One vector is turned by the same rotation once a tick. Each row is the vector after some number of ticks, and that number follows the row.
The counts run from 0 to 437.
[ 14 -12   9 -19 -27 -12   2  11 -30  27   9  -6  -7   8  13   4 -12  -6
 -15 -24  12 -45   4 -13  10  14  51 -21 -24  27  26  -5 -54] -> 259
[ 18  28  -1 -22 -38  34   1  34   8  25  13   8 -19  -2 -23  -1 -31  17
  -3 -18 -27 -12   5  -2 -26   7 -59  -4 -24 -12  -2   8 -29] -> 362
[ 24   7 -43  16  32 -16 -21 -39  19 -10   6  -1  26  14  -2 -28  -2   7
  11  29  -2   6 -11 -50  -6 -11  -5 -17  -3 -46   3 -18 -25] -> 185
[ 19  25  -1 -21 -40  35   0  33   7  25  15   5 -15  -2 -21   0 -31  20
  -4 -16 -24 -12   4  -5 -29   7 -57  -3 -27 -12  -2   9 -29] -> 363
[ 25 -16  17 -10 -22  21  15   2 -16   1  38  -5  -9   8   8  13 -29  24
 -12 -25 -14  -7  22 -34 -32  29 -42 -18 -15  -4  25  24 -34] -> 390
[ 40  20 -32 -10   3 -16  19 -10  -2  28   9  32 -10   6  -2 -12 -20  -2
  27  15 -29 -47 -21 -17  37 -27   5  -4  -5   2 -23 -39  -5] -> 220
[ 13 -30  46 -33 -35  24  14  31   1  -9  -8  21 -39 -11  -5  10 -25   7
   3 -13 -19   4  -6  -6  11  16 -32 -21  10 -28  16   3 -39] -> 121
[-16   6  -1  26  40  -8 -10 -20  19  24 -16 -18  46 -22 -26   3 -47  26
 -13  11  16  12  23  -2 -11  16  25   9  -8  -7 -24 -24 -29] -> 54
[ 17 -41  28 -26 -41  40   7  29  13   3  -8  12 -10 -29 -12  15 -42  37
  16  13  -5   2 -28  -4  10  -6 -19   1 -11 -13  -6 -12 -27] -> 110
[-24  27  15   8  31 -11   3   3  26  32 -34  16   5 -22 -42  -2 -46   7
  -7  -4 -13   6  26  16   9  15  -1   7  13 -23 -37 -31 -24] -> 68
[ 30 -30  11  -3 -15  26  14 -10 -16  -6  44 -14   5   3  12  17 -34  32
  -8 -11  -4  -2  14 -39 -32  23 -33 -15 -18   2  26  22 -31] -> 394
[  0  13  -1   2  43   6  -7 -15   2  -6  -8 -30   8 -12 -31  12 -31 -34
 -11  14  27  21   3  46  13   9  35 -19  16  10  15 -21 -46] -> 299
[ 18 -31   7  -1   6   3 -16 -18   4 -35   9 -12   3  12  11 -11   0   3
  -6   4   7  25   0 -46 -18  19 -14 -36   5 -48  40  11 -50] -> 155
[ -5  59 -14  -7  15  18 -14  17  28  20 -18  -1  -8 -10 -53  -8 -31 -19
  -5   2 -11  13   7  40  -7   0 -28  -4   2 -21 -14 -17 -33] -> 331
[ 14  14 -21  10  37 -24 -15 -33  14 -18   1   7   2  23  -1 -29   6 -15
  -1   7 -13  13  10 -44  -6   9 -16 -32  15 -58  16  -7 -36] -> 177
[ -6  -4   1   1  14  -1 -24  -7  -8   5  -3 -38  21  -2 -12   6 -18 -15
 -25  -4  39   4   9  11  -7  18  56 -21 -13  13  31  -6 -65] -> 288
[ -6   0   4  23  62 -32  18 -50   9  -2   7  17   5   5 -11   4 -33   0
   0  -7 -14  10  35 -32   7  23  -6 -12  29 -27  -4 -11 -19] -> 435
[  6 -16  15  13  28 -12  15 -36 -11  -9  29  -3   2  13   7   9 -26  10
 -16 -24  -8   7  41 -45 -22  40 -19 -23   9 -18  24  15 -34] -> 414
[ 17  32 -25  -9 -15  44 -14  21  26  21   3 -10  11 -19 -41   0 -41  21
   9  18  -5   5 -18  19 -18 -17 -38  10 -27  -7 -19 -14 -21] -> 345
[ 23 -23  12 -14   8   1  15  -8 -29   2  13 -20  -3  -6   3  23 -30 -22
  -4   2  23 -17  -6  23  28   8  55 -23   2  40  27 -16 -45] -> 271
[ 17  10 -36  15  31 -20 -24 -35  18 -10   3  -1  20  19  -1 -32   3   3
   4  18  -5   8  -2 -53 -12  -2  -8 -22  -1 -53   9 -11 -33] -> 182
[ 44 -10   7 -20 -21  45  30  10  -9  -1  38   0 -15 -10  -6  24 -47  20
  11   4 -20  -5  -9   3  -9   2 -55  -6  -8  11   5   5 -13] -> 376
[ -3  -4  11  -6  -5  22   3  16  30  26 -26  16   9 -38 -36   8 -54  35
  14  19  -6   3 -14  12  14 -11  -7  18  -7 -14 -40 -34 -16] -> 85
[ 22  39 -37   3  29 -32   0 -23  14  14  -2  31  -8  19  -9 -32  -3 -14
  14   8 -33 -21   1 -33  17 -11 -13 -16   9 -39 -14 -29 -16] -> 200
[ 23 -29   6 -13  -6   3   7  -4 -28   9  15 -23   6  -6   9  19 -26  -7
  -6   2  28 -26 -11   7  18   5  59 -19 -15  41  27 -13 -46] -> 267
[-29  20  11   5   6  -3 -14  15  32  41 -37  14  13 -22 -39  -9 -39  27
 -10  -7  -7   0  20  -3  -6  12   0  12 -10 -29 -35 -24 -31] -> 74
[-14  16   8  14  46  -5   9 -12  23  23 -25   5  17 -28 -39   8 -54  10
   0  12  -4  13  19  23  14   9   7   9  16 -11 -37 -37 -16] -> 63
[ 26  34 -10 -19 -12  42  11  23  16  16   8   7 -16 -16 -37   7 -45   5
  13  10 -24   1 -12  32  -2 -11 -55   3  -7  -4 -17 -14 -13] -> 352
[ 25 -12  19 -12 -22  22  17   4 -16   1  38  -2 -13   8   7  13 -29  20
 -13 -27 -18  -8  22 -32 -30  30 -45 -18 -13  -5  25  24 -34] -> 389
[-11   6   1  20  46  -2   2 -20  22  20 -19  -8  34 -29 -34   9 -55  20
  -1  20   8  15  14  14   5   7  17  11   5  -6 -34 -34 -18] -> 59
[ 22 -54  29 -20 -34  30  -5  13   1 -23   6  -7  -6  -8   9   8 -19  26
   2   5   7  14 -18 -30  -9  11 -16 -22 -10 -27  31  10 -46] -> 132
[-12  33   0   1  40  -1 -14  -7   8   2 -16 -21  -1  -6 -38   1 -23 -39
 -19  -1  16  21  16  43   4  17  23 -21  16  -5  13 -17 -52] -> 304
[ 45 -15   6   0   9   1  36 -15 -30   6  43 -28  19  -1  20  29 -48   7
  -1  -2   2 -23  11   1  -2  18   6 -14 -14  42  21   5 -22] -> 6
[  6 -13   1  24  64 -21  24 -57   4 -12  17   8  12   0  -8  12 -40   5
   5   5  -7  15  26 -28   9  18  -5 -11  28 -16  -1 -12 -14] -> 431
